Where one turn sends some rows of the set: a few examples, then the rows asked
F: [  8 -20  14 -17  13 -30 -24  23 -23  -1  10 -32  23  -2 -15  17  19   5
  27 -13 -13]
Z: [ -6  22 -11  -3  18   3 -15  -1  11 -30 -23  46 -10   0   5   7 -23  -8
 -22  14  -2]
H: [-17  22  -7   6  26  -3 -22  11  21   7   2  43 -48  -5  -2   4 -20  -2
  -6   4  -1]
E: [ -9  -5  24  12  12   4 -17 -14  10  12  -7   6  26 -52 -11  15 -11  -2
  13  30 -28]
A: [ -6  -8  13  21  14 -15 -36   2 -56  -3  14  21  -7   2 -30  -9 -12 -11
   9 -22 -18]
Y: [-17  18  -3   5  14  19 -28   8 -24  -4   8 -21 -18  34  25  -1   5  -2
 -13 -32  -8]
W: [ -6 -13 -12 -38  37 -25   6  -2 -26 -14  11  14  -4   4  10  21 -19  10
  29 -34 -25]
V: [ -9  14   9   4  13  10  -6   1  41 -36 -19   8   3  -8  -2  17  37  -1
  12  -3 -41]
X: [-30  18 -11  12  32  32 -22  12   9  -7  11 -21  -2 -28  13  15   8 -18
  55 -16 -15]
R: [-51  -6  -3  25  25  39  11  -5 -27  -5   0   3  17   5  12  -5  -3  14
   2   3  14]
D: [-26   0  24  14  33  21 -45  20  12 -16  12  17 -24  19 -22  10  -1  28
   9   5  -6]
S: [ -5 -15  35  -3  12 -24   9  -7 -26 -15   6 -25  22 -17   0   5  36  16
  20 -13   4]
J: [-37   8 -19 -15   6  11 -17   3   2  45  -4 -15  -8 -39  -7  -4  17  -6
  23  -1 -20]
T: [-18   1   8  -8   8  17   2 -16  16  -8   4  24  22 -26 -20  41  -5   5
  32  18 -44]
L: [  6   2 -20 -30   6 -18  27   5  11   4 -14  11  -8  -1  11  16   9  30
  11 -25  14]
P: [ 10  -4  16  -2 -23 -17   6 -18 -21   4 -16   7   3 -31  -3 -13  27   8
  -9 -19 -32]
Q: [ -5 -10  12  -5  27 -16 -18  10  13 -25 -53  17  -8 -10   9   0  -8 -19
  43   3  18]
B: [-25 -20  22 -31  17 -11 -16  16 -16  -9  -1  22 -14 -15 -14   4 -16  10
  27  14  42]
U: [-36   6   1  21  10  12  10 -32 -32  13  -6  14  14  -8   8   8 -16 -42
  19 -21  -9]
K: [ -6   5  -2  13  -4  17 -37  16 -34  -9 -13  -7 -10  13   1 -17   4 -19
  12 -48  13]

R moves to W
H moves to K
E moves to Z
Where do these go?
U moves to L
D moves to A

Where one turn sends some rows of the set: a few examples, then the rows asked
zonab: [-19  23   4 -10 -10   6  12  -6  30 -10 -19  -8  31  32 -19  -3]
legov: [  2   1  -2 -43 -19  25   7  -1   7 -36 -36 -11   2  16 -26  -3]
lenof: [-11  31 -15  -9  10 -31 -27   5  13  12  -7  14 -13  14  12  25]
Bani: [ 14 -35  17 -24 -32 -12 -20   5 -27 -32  -3  17 -26   1 -10   7]
Malut: [ -1   3  -1  13   0   6  10 -19 -13  22  -7 -35 -13   7  22  28]
nep: [-11 -24 -10 -47 -43  -5  -9  11  -3 -21 -40  27   6   7  -9  20]
tiri: [ 25 -17  39  -5 -32  15   6  10 -16 -17 -14  16  -8 -28   4  26]
Tav: [-42  11  -5  -2   3 -12   1 -33  21 -11  -9  12  14  16  28   0]
Fome: [  9   2  22 -25 -27  26   6  21  24  -7 -47  20   0  -1 -14  33]
Vima: [  3 -43  10 -13 -28 -24   6  24   9  -9 -30  21  13  13 -23   6]
lubob: [-14  16  15   1  11   0  -2 -18 -29 -41  10  36 -16   8  16   3]
Ripiz: [  4  12  26   2  -5  26   6   2 -20 -17  12 -21  -6 -19   8  42]
sof: [-11  12 -13  -1   1   9   7 -10  -1  36 -12 -22   7   8  25  18]
naram: [ -5  25   3   6   4 -40 -21   1   0   0  -5  11 -30  12  12  41]
piga: [  0   9  -8  -5 -25   0   3  12  24  26 -28   8  35  -7  -2  33]
Sovud: [-13  -8 -31 -25 -21 -26 -26   1  20   2 -15   9  16  25 -19   9]
virib: [  9  -2   2  -1   7   3 -20   4 -39   4  10  27 -38  11  11  23]
vofo: [  1 -21   0 -42 -16  -7 -25  -7 -16   1 -21  55 -13   3  -3  20]
dofip: [-38  11  11   0  -3 -20  -7 -38   1 -25  -2  17  -4   3  35   8]
nufav: [  9  -3  45 -13 -19  14  11  -3 -18 -50  -5   1 -13   7 -13  -7]
Ziz: [ -3   3  -8   3  -6 -12  34  18  14 -22 -26  34  25  14 -26  31]
zami: [  2 -33 -36  -4 -11  -4  26   0   6 -13 -22  16  25   6 -22  23]
kon: [ 24  16  25 -22   0  38  10  -6  -4   9 -30  25   0 -19  -4  25]
vizo: [  3  -9   9  13   5  33   9 -25 -28  -5   4  15 -10 -15  27  15]
nuri: [  8 -13   6 -19 -17 -16  23  18  -5 -29 -28  -9  23  13 -31 -11]
fiv: [ -8   6  11 -44   0  20   9 -28 -23 -29 -17  14   1  23 -13 -17]
sose: [ -4  30   8  -3   6 -25 -27   3  -6  11  -2   9 -35  10  16  32]
Zub: [  9 -11 -20  -5   3  -1  23  18  10  -8 -18   6   3  36 -42  19]
biru: [-35 -13  22 -12 -13   4  -3 -16 -24 -43  22  -4  -9  21   6  14]
bosap: [ -6 -19  14  -4 -12 -10 -35   5  -6 -19  16  20 -27 -10   6  51]
rar: [-36  -1   4  10  -4 -23   5 -43   3 -28  -5   5   0  10  30  12]
Lev: [ 26 -16  15  -2 -12  -5  14  22  25 -15 -35   6  16 -12 -28   9]
mulu: [ -8   2   3   3  -2  15   3 -28 -14  22  -3 -27 -12   0  31  15]

dofip moves to mulu
piga moves to Sovud
Where do these go?
biru moves to Ripiz
Vima moves to nuri
virib moves to lubob
Malut moves to naram
tiri moves to Bani
nep moves to legov
Zub moves to Ziz
fiv moves to kon
sof moves to lenof

Where one turn sends some rows of the set: a few examples, then the rows asked
zadi: [  4  -1  28 -32   0 -11  18 -26  21  22  26  -9 -20  12]
raz: [ -6 -12  -4 -22 -32  31   9  27 -12   1   4  21  -1  27]
Lodo: [  1 -28  10 -22 -24 -23   1  22 -15 -10  45   9  21 -26]
Disik: [-25 -45  -1  -7 -35 -23  25   3   8 -13  35  27  19 -33]
bon: [  4 -21 -15  -5 -34 -10  31  14 -20  -2  28  17  17 -10]
Gak: [ -1 -29 -10 -32 -35  28  -5   9  10 -10  -1  29  -5  32]
gef: [ -6 -29 -15 -18 -25  20  -3  25  -4  -3   9  26  -2  39]
kebor: [ -4 -30  21 -46   5 -22  16 -35  20  30  25  32 -16   1]
Zep: [  2 -32  -2 -31 -23 -21   9  22 -25 -10  37  26  12 -20]
semu: [-12 -41  16 -38 -36 -13  15  17  23  36  -3   4 -43 -13]
zed: [-35  -7  -4 -21 -24  25 -11  26 -11  23   0  24 -21   2]
pir: [  6   2  17 -34  -6 -15   8 -30  34  25  29  -6  -4   4]
lasig: [-41 -59  23 -24 -19  15  13  21  19  16  -7  22 -34   3]
Kifa: [-50 -48  25 -20  -7   9  22  -7 -15  12   6  21 -35  -5]
gokit: [-10 -33  21 -49 -35  -2   9 -18  36  51  31  38  -2  10]
katu: [-11  -8  29 -44 -14  -1  13 -33  24  41  27   8  18  15]
Zedi: [ -3 -12  22 -41  -5 -33   3 -34  25  25  20  -4  -7  11]
Nes: [-45 -65  28 -19  -9   6   1 -14  -6   3  17  28 -33  -4]
Bopu: [  6 -46   4 -34 -23 -25  -7   5  -3 -18  28  17   6 -36]
ziraz: [  8 -26   6 -23 -26 -27   9   8  -6  -5  47  30  12 -33]
kala: [ -2   0  13 -30   5 -12   8 -29  34  19  29   4 -28   5]
dib: [ -4 -41  -9 -12 -26 -27  -1  13 -19  -3  32  28  17 -28]
fupe: [-29 -23 -23   1 -41  -1 -15   9  -2  34  11  28 -24  -9]
Lofas: [ 12  -1  16 -28  -3 -16   2 -31  19  30  25   8 -19  20]
fuv: [-43 -26  23 -14 -33 -18  -4  14  23  -1  58   0  27   2]
gito: [-14 -12 -10 -31 -33  15   2  25   0   1 -14  20 -21  25]
gubu: [-12 -44  37 -25   0   0  26  14  15  34  22   8 -43  -2]
budun: [-39 -27  18 -12 -47   5   8  -1  49  -2  36  10  31   3]
lelam: [-37 -55  33 -16  -4  12  17  -5  12  31  19  36 -38  -5]
kad: [-36 -40  16  -5 -37  19 -11 -19  46   2  22   5  21  -9]
Zesap: [-47 -32  37  -9 -45   8   2  -5  39  10  23  -7  24  -1]
Zozo: [-21 -20 -17 -12 -62 -23  35  -2   4  -3  34  26   1   3]
kat: [-44 -45  37 -15  -1   5  21  -9   0  25  21  15 -40 -11]
fopot: [-36 -35  24 -12 -41  10  -3   8  35   7  35   0  41  -7]
vud: [  4 -11   8 -33  -8 -17   9 -41  28   0  18   2 -26  11]
tosop: [-42 -50  39 -21 -17   5  24   5  -8  13  20  32 -38 -15]
Gafi: [ -4 -32   5 -43 -25 -20   3  15  -4 -14  39  25  23 -32]
bas: [-35 -46  17 -29 -45 -41  -7  -4  14  19  43   4  14  22]
Sanag: [-43 -42  36 -16  -2  15   8   5 -17  23  22  23 -38  -5]
rop: [-30 -39  24  -9 -31  11   0 -10  44  16  22 -11  33  -7]
Gan: [  0 -11 -32 -22 -23  -3 -16  15  -2   7  -4  30  -5   6]
feg: [-19 -15  -7 -20 -25  27   2  19  -8   8  -1  22 -17  38]
domom: [-36 -21  32 -10 -34  18   1  -9  37  15  38  -1  35  -6]
Zoves: [-38 -25  14 -19 -31 -14  -9 -14  47   6  24  -3  23  29]
rof: [ -8 -17  -6 -17 -39  20 -12  24  -3   8  -5  15   1  35]

Kifa moves to gef
Gak moves to Bopu
kat moves to feg
Where do these go?
Zesap moves to Lofas
raz moves to Lodo
Gan moves to Disik
zed moves to bon
Zozo moves to bas
Zedi moves to lelam

Where one turn sends some rows of the set: a few examples, then the rows asked
Melu: [  4   1  -7 -25  45  -1 -15  -3  -2 -10  -2  37   7  -6  -3 -25   5  -3
  18   5]
gemap: [ 27  -2  21  -1 -30  -2  10  13   0  10   2  -8   3  -8  13  49 -20   1
 -27  21]
nov: [ 17  -1   2   5   5   6   2 -28 -31 -37 -35  14  -2 -10  17  30   2 -15
 -22  -1]
nam: [-11   7 -19 -11  32  -3  -8 -13   9 -17  41  -1  25 -11  -8 -11   8  -9
 -15  20]
tarez: [ 26   9   7  16 -22  12   1   4  21  11  17  -7  10  -4  22  44 -14   0
 -33   4]
Batet: [-34   9 -12  15  -4 -31  24   5   3  15   8 -13  14   9 -24 -33  12   7
  -1 -12]
Pidaz: [-14  16   5  31 -10  -1  -1  -2 -18  48 -15  10 -15  11   2  20 -11  23
 -22 -19]
sizo: [-44  -4 -16  10  23 -24  -4  15 -10  16  20   3  18  18 -14 -20  12  17
  -8   9]
Suden: [ 25   3   6   4  -2  12  -5 -20 -23  -4   4 -10  13  -9  14  43  -8 -16
 -45  20]
Gup: [-36  -5   3   7   9 -21  13  20  -6   3  15 -12 -17  20 -15 -45   2   8
   2  -5]
rin: [ 13  -5  19   7 -25  -3  -1  21 -31  40 -12   6 -10 -14  18  30 -18  17
 -18   0]
kogor: [ 33  10   1  12   4  25 -15 -23   4  -3   1   9  10   1  26  36  -1 -18
 -34   1]
neku: [ 20  -3  -1   8 -13   4  10 -13 -12 -37  -3  -9  11 -24  23  40  -6 -13
 -32   8]
Nabim: [ -2  -6   3 -11  36   4  -3  -7  -6 -35   1   6 -12  18  -2 -42  11 -22
   5   2]
zarig: [  3   3 -17   1   9  -8  11 -12  19 -31  19 -12  39   6  -1 -19  22 -27
 -10   6]
bem: [ -1   3 -11  -6  22  -1  -6 -21  -9 -15 -12  21  17   5   2 -37  30 -26
  13 -13]
Lumu: [-28   1   5  28 -17 -22  20  -4 -39   4 -35   0 -15   2  -5  25  -6  20
 -22 -11]
Sar: [ -4  -4 -10   3  -9 -14   5  24   2  20  17   1  16 -26  13 -41   9   5
  15 -22]
rotef: [ 30   5  15  -7  10  13  -9 -26 -34   0 -32  21  -6   1   9  32  -6 -15
 -22  10]
Mek: [  9  11  20   4   2  -8  14 -17 -25   9 -42  12 -14  27 -19  38 -15   3
 -23  15]
Kizef: [ -7   0   6 -27  -3 -19   9  20  41 -10  32   7   9  -3 -10   3   2   0
  12  28]
minu: [ 12   8  13  18 -30   2   3  20   9  41   0   6 -10  -6  19  32 -19  21
 -14 -11]
kam: [-11   5   9  22  -5 -10   6  -5 -44  36 -19  -5  -5  10  -7  29 -14  18
 -36   4]
Pez: [  3  -8  -1 -10  23   3   2   2  11 -41  31 -15   3   6   4 -32   5 -26
  -8  11]
boze: [-15  10   5  -9   2 -25  22  -2  13  -4 -26  18  -1  25 -25 -30  16  -6
  26  -8]
bibe: [-19 -12   2 -17   5 -12 -16  32   2  23  21  25   1 -15  12 -21  11  11
  22   4]
pim: [  4 -12   9 -14  -2  -5  10  29  23 -24  36 -17  -5  -4   9 -29  -3 -10
   5   8]
Seni: [-13  -8   8  20 -35 -15  14  19 -31  14 -14  -1 -13 -28  20  25 -12  22
 -15 -13]
Vol: [ 23  17  11   7  11  18  -8 -31  -2  -1 -34  28  -8  25   6  33   0 -14
 -18  -1]
zagol: [-22  -4  11  -6  23 -15  11   6  -3 -19  -9   5 -22  34 -21 -41   5  -5
  12   0]
Negi: [ -8  23   9  24   4  -1   6 -25  -9  20 -33  15 -13  37 -14  30  -5   7
 -25  -6]
Zel: [ 20  -3   1 -13 -14 -14  18  25  40 -16  14   0  23  -8   7 -18   7 -11
  19   0]
Vina: [-16   3   0 -12  30 -26  12  11  20 -12 -11  23   7  34 -31  -9   0  12
  14  19]
ribe: [-16 -13   6  -3  -2 -10   5  36   2   4  31 -11 -15  -7   9 -42  -3   5
  10  -7]
muv: [ -7   4   9  13  -1 -12  17 -21 -33 -22 -54  17 -16  13  -6  29  -2   3
 -14  -2]
Mis: [ 13  -7  10   7 -38  -7  18  16  -4 -14  -2  -9  -2 -32  25  40 -14   7
 -17   3]

bibe moves to Kizef
Pidaz moves to minu
Batet moves to Sar
Where do these go?
gemap moves to Suden
ribe moves to pim
muv moves to Lumu

